(in the rows, 128 means zero)
Named moves, each a turn or a mirror, and the order they were made in; the first pair answered
move Vati:
[122 132 147 131 157 130 137 107 141 141 138 123 116 129 108 136 110 109
 105 129 132 126 136] |-> [139 148 103 143 143 113 142 102 156 130 141 133 125 122 143 138 136 107
 128 131 132 135 127]
[130 145 157 137 130 143 110 108 132 114 151 135 168 106  99 108 114 118
 108 148 151  99 143] |-> [145 153 118 144 117 126 112 101 143 102 151 143 177  97 127 110 132 118
 122 149 149 106 136]
[140 125 115 132 134 132 155 101 130 156 141 154 144  96 137 134 146 111
 136 109 138 151 123] |-> [124 115 146 125 149 146 148 104 121 162 142 147 141 104 112 134 126 108
 117 110 141 142 132]
[105 117 140 125 122 134 157 116  88 159 110 141  88 151 124 130 109 122
 126  90 105 153 119] |-> [124 131 102 131 109 118 159 110 101 149 111 146  95 141 154 133 131 124
 145  90 106 161 112]
move Nin:
[134 130 125 142 121  86 126 139  81  94 149 154 144 188 138 121 110 103
 132 116 118  91 134] |-> [132 137 148 152 149 135 135 115 133 121 170 160 166 145 139 117  86  96
 121 136 147  86 164]
[143 146 132 142 135 129 128 141 131 121 129 139 156 118 141 103 116 113
 131 150 147 122 140] |-> [144 143 120 139 123 106 120 153 102 108 116 136 143 136 144 107 130 115
 141 138 132 126 123]
[124 148 107 143 114 101 121 121 119  94 125 172 185 127 134 125 146 120
 128 143 134 112 125] |-> [124 151 109 146 115 114 126 118 129 101 129 170 187 119 131 121 139 117
 123 150 140 112 132]
move Remir:
[141 157 112 143 120 137 148  79 175 137 192 157 179  68 126 113 132 119
 147 139 158 119 142] |-> [150 146 100 142 117 148 167  83 186 157 187 159 157  73 138 130 133 125
 154 119 148 138 138]
[124 142 115 147 151 125 140  51 154 131 160 133 157 137 133 127 147  87
 133 115 141 141 125] |-> [127 143 116 144 149 129 144  54 159 133 157 131 158 133 133 130 148  87
 132 114 136 140 129]
[108 163 130 143 112  99 126 101 139  89 132 151 154 146 102  97 138 107
 129 154 132 128 134] |-> [108 163 131 142 113 129 127 107 168  97 138 144 156 133 106  98 132 107
 132 168 138 128 146]
[118 158 147 138 139  87 144 114 108  90 151 158 158 112 129 133 110  97
 125 130 163 124 142] |-> [119 160 152 140 144 115 143 122 138  99 157 153 161  96 134 135 104 100
 131 148 176 125 156]
Pairs:
(two moves a pair)
[ 98 146 147 128 140  80 128  90  70 114 130 142 150 134 106 108 117 102
 112 123 132 110 126] |-> [118 163 112 143 127  78 136  76  97 113 142 157 166 108 140 108 131  95
 124 132 143 117 130] -> Nin then Vati
[107 123 156 127 114 137 141 110 113 145 105 116 147 147 118 137 133 126
 148  81 127 142 123] |-> [124 135 127 135 109 132 144 102 134 136 112 123 155 128 142 135 147 123
 161  85 135 151 122] -> Nin then Vati
[124 151 123 136 123 129 103 154 116  75 128  71 138 133 137  66 133 142
 166 158 140 121 144] |-> [139 135 107 135 122 163 131 164 152 112 122  67 109 125 158  88 138 149
 181 146 133 153 153] -> Remir then Remir
[126 123 138 119 112  68 136  82  51 119 120 154 126 170  83 112 108  89
  90  89 115 118 101] |-> [133 152 134 144 136 132 152  39 145 144 155 173 168  97 111 105  95  78
  91 117 156 118 143] -> Vati then Nin
[ 97  93 163 141 129 171  93 121 151 107 159 123 179 105 114 112  85 141
 120 178 146  99 178] |-> [102  88 146 130  98 122  65 170  94  65 140 104 154 150 114 112 117 160
 133 176 115  99 150] -> Nin then Remir
[143 139 115 152 129 134 138 107 152 110 133 137 152  81 149 122 121 122
 137 155 138 121 138] |-> [126 114 156 136 144 163 147 115 144 144 126 125 131  96 116 132  92 124
 118 140 135 126 149] -> Remir then Vati
[170 125  86 126 116 155 150 142 154 173 102 117  76 131 145 154 155 137
 129 123 119 161 136] |-> [147 108 125 115 125 137 151 143 103 176  90 113  65 157 105 148 137 131
 106 105 108 145 128] -> Vati then Remir
[144 128 126 122 138 191 142 130 202 141 144 125 141 109 131 121 143 140
 121 124 148 143 141] |-> [139 104 140 108 140 183 159 129 172 163 123 125 107 135 115 139 133 140
 111  85 129 155 133] -> Remir then Vati
[111 101 149 124 127 136 130 144  84 147 106 120 104 168  84 149 127 131
 111 114 124 157 118] |-> [103 114 168 133 135 142 102 141  85 125 116 117 131 158  72 129 117 133
 105 139 138 130 125] -> Remir then Remir
[176 121  87 149 110 129 103 185 143  91 133 122 161 100 140  96 176  94
 108 167 122 125 135] |-> [143  98 148 128 126 138  92 205  99 102 118 106 142 134  84  99 143  99
  83 159 110 108 130] -> Vati then Nin
[151 153  83 142 133 119 119 121 164 114 160 111 134 106 172 141 172 128
 145 141 138 114 134] |-> [106 117 178 125 168 157 121 128 129 150 148  98 114 135  97 149 115 130
 109 129 133  95 147] -> Remir then Vati
[125 144 155 113 144 107  86 141  91  98 143 123 138 138  91 123 124 119
  95 116 136  88 128] |-> [137 138 154 117 152 174  96 154 163 131 152 112 128 107 106 142 114 133
 107 131 147 105 156] -> Remir then Remir
[143 141 161 102 161  93  74 131  69  65 137 130 157 135 121  88 101 110
 162 134 132  76  86] |-> [159 159 137 115 154 134  70 141 136  64 155 123 170  95 155  89 113 119
 181 165 154  83 107] -> Remir then Vati
[133 124 134 134 132 175 129 134 164 144 138 122 130 112 131 126 117 139
 124 135 143 133 144] |-> [139 112 114 127 119 135 147 127 128 149 115 135 103 143 138 141 133 137
 125  91 111 156 117] -> Remir then Remir
[139 179 143 145 120 136 101 121 144  98 139 109 166 120 151 116 120 120
 150 185 134  74 110] |-> [133 167 152 132 113 109  93 140 100  90 123  98 146 159 135 119 126 126
 147 168 116  74  94] -> Vati then Nin
[125 122 153 129 152 127 123 133 157 120 149 128 168 128 117 120 134 135
 115 153 146 111 156] |-> [135 118 127 130 147 140 139 139 180 136 146 128 152 123 142 134 140 142
 124 144 141 129 159] -> Remir then Vati
[ 93 120 116 151 163 117 149 126  67 155 121 151 130 145  97 115 114 128
  70 125 145 138 163] |-> [117 144  69 168 142  89 139 122  83 125 131 164 155 126 139 106 147 128
  89 139 150 137 153] -> Vati then Remir
[123 132 171 117 132 137 127 121 118 129 132 105 133 131  87 124 100 118
 122 130 124 105 145] |-> [134 117 158 116 129 156 146 128 142 150 127 102 116 126 101 138 105 122
 127 118 121 123 150] -> Remir then Remir
[127 167 101 136 159  97 149  70 134 135 112 183 158  78  88 145 111  88
 127  93 125  87 131] |-> [129 161  83 125 135  56 142  95  93 108  97 172 142 118  92 145 131  96
 134  85 104  88 104] -> Remir then Nin
[124 132 175 102 139 150 111 154 126 121 123 109 124 140 108 138 118 138
 105 141 143 113 124] |-> [157 144 107 112 115 136 124 149 158 118 128 126 123 126 164 147 157 143
 134 138 144 135 115] -> Remir then Vati
[139 141 134 141 125  80  80 137  95  93 117  97 152 135 119 107 138 150
 149 156 147 108 110] |-> [141 148 137 144 124 109  75 151 124  99 126  87 156 121 121 111 138 160
 153 170 154 108 123] -> Remir then Nin
[120  88 119 120 107 178 156 107 141 162 120 139 109 130 122 127 100 124
 140 139 133 150 123] |-> [118  92 115 114  92 119 142 114  82 129 111 138 105 157 111 116 117 120
 146 129 118 139 101] -> Nin then Remir
[132 124 144 127 149 168 135 139 153 148 129 116 115 111 111 149 122 139
 119 124 135 138 139] |-> [127 120 135 116 132 116 122 150 100 118 112 111 108 143 110 149 143 144
 120 116 113 134 110] -> Nin then Remir
[129 163  83 142 119 101 113 107 150 106 159 127 178  70 154 132 104 150
 138 147 156  96 141] |-> [132 166  74 136 108  82 102 129 127  85 148 122 170  88 155 133 117 160
 143 152 145  95 132] -> Nin then Remir
[139 124 128 128 125  91 101 177 134 107  99 108 137  83 129 117 135 149
 157 176 124 107 112] |-> [147 117 124 129 131 126 122 177 170 133 103 106 128  70 138 130 125 150
 162 170 127 122 131] -> Nin then Remir
[136 154 123 141  97 146  86 136 144 107 136 120 171 100 156 114 141 134
 150 172 130 131 135] |-> [118 131 156 123  95 123  77 162  87 102 111 106 143 152 121 118 133 140
 141 157 109 123 118] -> Vati then Nin
[113 124 157 125 139 158 116 129 181 142 136  99 146 105 129 135 114 137
 132 153 120 124 156] |-> [114 122 139 115 111  93  97 160 116 100 118  91 128 152 131 132 143 139
 142 139  92 120 119] -> Nin then Remir
[118 115 182 100 127 180 105 165 119 126 137  94 120 134  90 120 113 141
 110 134 133 102 143] |-> [130 100 158  96 121 187 132 171 129 152 129  99  95 147 104 143 118 148
 121 106 118 133 140] -> Remir then Remir
[137  73 110  95 116 154 130 172 137 141 155  96  89 161 125 143 142 164
 150 173 103 133 133] |-> [136  67 106  98 117 153 151 157 142 162 153 105  80 160 134 151 141 155
 145 154 100 142 132] -> Nin then Remir
[113 121 151 132 145 150 135  78 188 153 147 122 141  70 142 135 142 107
 132 143 153 150 194] |-> [106  98 151 123 148 152 155  82 173 178 130 120 109  89 139 154 138 108
 128 112 137 169 189] -> Remir then Vati
[147 151  85 135 113 129  89 155 174  98 142  93 146 108 171 126 170 150
 167 170 144 125 130] |-> [106 107 182 110 149 181  98 171 148 143 127  78 115 141  89 138 105 151
 121 149 136 112 146] -> Remir then Vati
[138 157 148 114 130 109  85 154 125 113 111  96 123 195 146  98 120 126
 120 144 117 150  59] |-> [144 156 155 122 152 175 117 135 196 164 125 102 127 154 157 109  96 126
 118 145 136 162  90] -> Nin then Remir
[130 148  86 131 141  99 156  75 124 142 117 174 127 133 151 138 132 120
 132  87 116 161 143] |-> [ 98 131 150 123 162 116 138  80  95 145 118 157 131 145  95 132  95 112
 101  95 116 132 155] -> Vati then Remir
[126 129  72 107 133 150 214  92 161 214 103 132 102 135 153 174 135  95
 103  55 124 163 138] |-> [112 115 104  94 136 153 205 102 133 215  92 117  92 159 127 176 121 102
  89  44 111 156 136] -> Nin then Vati
[134 139 130 115 111 119 116 159 116 102 117 122 114 143 127 125 144 144
 135 130 110 126 111] |-> [132 144 149 124 126 155 111 146 153 114 135 122 143 113 119 115 125 141
 132 152 130 115 129] -> Remir then Nin
[100 111 167 120 126 157 109 144 114 145 103 137 136 118  92 130  95 127
 120 152 125 114 119] |-> [103 110 161 120 122 148 102 154 108 135  98 134 128 129  93 127 103 134
 124 153 119 120 112] -> Nin then Remir
[100 129 174 131 151 144 140  97 122 148 132 140 136 103 104 128  92 106
  97 108 138 129 139] |-> [135 150  88 139 115  87 141 100 124 114 132 156 135 101 164 131 146 111
 129 104 126 145 113] -> Vati then Nin
[151 126 103 128 126 167 122 155 197 134 132 115 108 103 162 141 145 145
 150 149 133 149 141] |-> [152 122  87 119 106 104 113 164 130 105 110 116  91 143 162 138 168 146
 157 131 103 146 108] -> Nin then Remir
[107 123 145 126 118 108 143 123  93 117 111 138 127 148 105 130 113 123
 119  99 120 115 108] |-> [123 149 128 130 112  96 124 116 101  91 125 143 152 133 126 117 131 122
 130 122 136 108 106] -> Vati then Remir
[153 131 128 151 143  88 140 115 137 142 134 155 126 144 124 162 139 115
 118 100 118 136 104] |-> [139 123 155 149 155 109 139 115 144 152 136 153 128 141 105 162 123 113
 109 102 120 126 113] -> Vati then Nin
[128 121 137 147 144  91 138 118 106 107 140 124 131 133 110 116 126 120
 119  90 116 124 127] |-> [135 139 125 156 139  96 127 117 125  93 150 123 148 115 124 108 134 122
 127 108 125 118 129] -> Remir then Vati
[120 129 150 127 123 105 137  88  93 120 108 166 137 149 124 117 109  95
 101 125 127 115 124] |-> [121 128 150 123 121 102 122 100  88 103 110 152 139 158 124 109 115 103
 105 138 128 104 122] -> Remir then Nin
[144  87 156  89 128 154 175 105 100 188 120 110 110 146  72 141 114 113
 114 137 165 161 126] |-> [175 121  75 100  90  84 169  91  91 143 125 131 134 140 124 131 166 107
 143 142 161 166  97] -> Vati then Remir
[126 144  93 123 136  77 144 108  83 113 130 154 129 128 178 136 153 112
 109 135  83 134  94] |-> [127 147 108 133 158 138 161  84 147 155 147 159 143  86 180 139 126 100
 100 146 111 138 130] -> Nin then Remir
[145 117 105 158  77 115 136 179 131  98 104 122 109 140 127 130 150 127
 125 145 125 152 109] |-> [134 122 140 167 107 170 140 162 173 127 123 126 132 102 108 126 115 115
 109 163 151 141 143] -> Nin then Vati
